128 stands for zero in the data rows.
Here are some points, each followed by its number:
tensor([27., 175., 167., 60., 154., 194., 155., 215., 90., 63., 170., 46., 35., 89., 139., 136., 187., 75.,
        113., 114., 121., 59., 97., 174.]) 0
tensor([93., 152., 115., 92., 155., 117., 130., 167., 100., 135., 122., 98., 120., 116., 123., 130., 182., 86.,
        71., 122., 109., 97., 139., 167.]) 1
tensor([126., 129., 92., 144., 135., 70., 116., 144., 103., 173., 126., 128., 152., 142., 137., 133., 143., 106.,
        97., 127., 131., 151., 133., 125.]) 2
tensor([67., 107., 174., 96., 78., 133., 162., 169., 175., 119., 188., 90., 81., 123., 112., 111., 54., 127.,
        130., 145., 130., 140., 147., 193.]) 3
tensor([128., 150., 132., 170., 104., 182., 149., 136., 134., 154., 90., 131., 70., 86., 74., 131., 193., 125.,
        151., 129., 98., 97., 122., 164.]) 4
tensor([168., 139., 128., 125., 145., 128., 109., 116., 99., 117., 113., 128., 135., 123., 167., 137., 139., 118.,
        105., 99., 163., 127., 130., 106.]) 5
tensor([102., 122., 137., 162., 120., 116., 115., 153., 140., 185., 110., 177., 95., 111., 76., 74., 123., 114.,
        94., 172., 105., 140., 104., 197.]) 6
tensor([137., 110., 75., 226., 147., 78., 147., 66., 133., 166., 66., 157., 154., 156., 72., 156., 170., 145.,
        116., 181., 80., 138., 149., 152.]) 7
tensor([136., 48., 123., 104., 87., 100., 152., 145., 185., 144., 165., 160., 182., 125., 134., 85., 103., 93.,
        153., 130., 66., 99., 180., 153.]) 8
tensor([132., 131., 110., 123., 135., 88., 107., 139., 104., 136., 143., 123., 164., 146., 161., 134., 98., 134.,
        121., 117., 160., 162., 111., 102.]) 9
tensor([117., 170., 161., 158., 129., 160., 126., 111., 131., 83., 133., 129., 97., 144., 138., 167., 59., 191.,
        154., 116., 167., 176., 73., 97.]) 10
tensor([114., 125., 143., 119., 129., 145., 122., 148., 117., 127., 147., 122., 113., 106., 133., 132., 130., 124.,
        146., 125., 142., 111., 101., 124.]) 11
tensor([177., 147., 123., 115., 150., 137., 104., 116., 89., 108., 113., 120., 137., 118., 184., 133., 147., 99.,
        101., 79., 170., 118., 131., 94.]) 12
tensor([153., 135., 113., 131., 106., 86., 119., 154., 119., 181., 129., 122., 145., 132., 128., 142., 99., 166.,
        128., 140., 178., 175., 110., 117.]) 13
tensor([154., 142., 109., 128., 106., 69., 123., 145., 121., 184., 141., 108., 153., 152., 131., 159., 58., 199.,
        122., 146., 207., 218., 102., 98.]) 14
tensor([125., 135., 141., 83., 96., 144., 147., 116., 149., 94., 164., 97., 121., 149., 141., 127., 139., 84.,
        97., 107., 106., 103., 190., 158.]) 15
tensor([137., 113., 86., 99., 112., 125., 136., 159., 126., 101., 164., 102., 158., 139., 145., 138., 180., 79.,
        164., 90., 108., 82., 158., 87.]) 16
tensor([147., 154., 124., 176., 96., 179., 152., 134., 134., 157., 93., 126., 81., 92., 81., 147., 190., 132.,
        163., 118., 114., 109., 130., 149.]) 17
tensor([152., 138., 137., 161., 152., 135., 132., 83., 127., 108., 92., 128., 119., 147., 120., 162., 118., 176.,
        128., 146., 144., 148., 134., 112.]) 18
tensor([83., 137., 141., 122., 147., 124., 131., 120., 112., 107., 145., 101., 120., 143., 134., 148., 91., 148.,
        119., 146., 137., 152., 110., 129.]) 19
tensor([156., 146., 113., 162., 135., 151., 147., 100., 119., 129., 90., 124., 117., 124., 113., 155., 168., 159.,
        152., 136., 123., 120., 127., 117.]) 20
tensor([107., 56., 81., 131., 224., 69., 102., 86., 119., 99., 98., 161., 213., 150., 130., 80., 175., 112.,
        111., 168., 34., 59., 135., 124.]) 21
tensor([116., 129., 123., 129., 120., 181., 152., 135., 136., 90., 129., 100., 94., 116., 118., 119., 199., 85.,
        138., 117., 86., 76., 154., 132.]) 22
tensor([0., 112., 108., 105., 216., 95., 143., 149., 94., 73., 182., 96., 117., 151., 140., 109., 133., 63.,
        83., 191., 14., 124., 87., 151.]) 23
tensor([194., 142., 93., 158., 140., 64., 120., 55., 106., 132., 126., 140., 176., 182., 132., 197., 93., 191.,
        139., 129., 195., 199., 119., 45.]) 24
tensor([153., 124., 107., 134., 99., 68., 129., 158., 125., 190., 137., 111., 146., 143., 115., 149., 77., 176.,
        129., 150., 186., 201., 110., 119.]) 25
tensor([123., 184., 173., 174., 133., 175., 124., 96., 132., 65., 128., 140., 84., 146., 143., 174., 50., 215.,
        160., 107., 188., 186., 54., 85.]) 26
New points follow, each followed by the numbers of its two nearest points above by angle, nearest first.
tensor([89., 135., 145., 117., 145., 128., 123., 116., 114., 108., 144., 109., 121., 141., 138., 146., 83., 145.,
        112., 138., 139., 154., 107., 128.]) --> 19 10
tensor([120., 131., 107., 123., 121., 87., 139., 130., 121., 159., 127., 107., 124., 152., 99., 135., 140., 117.,
        104., 143., 124., 140., 161., 150.]) --> 2 7
tensor([88., 149., 113., 86., 163., 106., 137., 163., 102., 145., 120., 96., 132., 124., 117., 122., 189., 79.,
        64., 131., 99., 100., 141., 173.]) --> 1 23
tensor([147., 124., 106., 106., 110., 116., 128., 143., 123., 123., 146., 112., 155., 137., 145., 136., 144., 107.,
        144., 92., 135., 114., 149., 95.]) --> 16 12
tensor([0., 117., 112., 92., 208., 85., 129., 140., 95., 76., 181., 94., 128., 158., 158., 114., 109., 66.,
        76., 168., 42., 135., 103., 145.]) --> 23 19
tensor([174., 94., 159., 108., 108., 158., 97., 108., 158., 116., 115., 169., 154., 115., 143., 95., 97., 116.,
        137., 108., 137., 94., 145., 120.]) --> 8 12
tensor([157., 60., 106., 100., 84., 77., 149., 114., 190., 122., 145., 141., 197., 147., 116., 113., 87., 140.,
        163., 138., 101., 106., 187., 144.]) --> 8 21
tensor([109., 117., 138., 168., 100., 129., 116., 162., 152., 197., 109., 191., 93., 106., 70., 73., 112., 120.,
        108., 166., 107., 142., 98., 201.]) --> 6 4
tensor([140., 113., 89., 111., 116., 117., 139., 150., 122., 121., 153., 105., 157., 133., 142., 135., 175., 96.,
        156., 103., 113., 96., 149., 93.]) --> 16 22
tensor([119., 125., 122., 121., 123., 174., 150., 133., 132., 93., 132., 99., 101., 123., 118., 118., 198., 78.,
        131., 115., 87., 73., 162., 138.]) --> 22 15
tensor([124., 126., 132., 124., 165., 135., 116., 111., 121., 129., 95., 138., 139., 119., 127., 115., 150., 130.,
        118., 147., 96., 99., 119., 138.]) --> 21 7
tensor([75., 106., 170., 95., 78., 132., 158., 172., 173., 123., 192., 90., 87., 117., 120., 104., 66., 116.,
        135., 144., 116., 135., 152., 192.]) --> 3 15
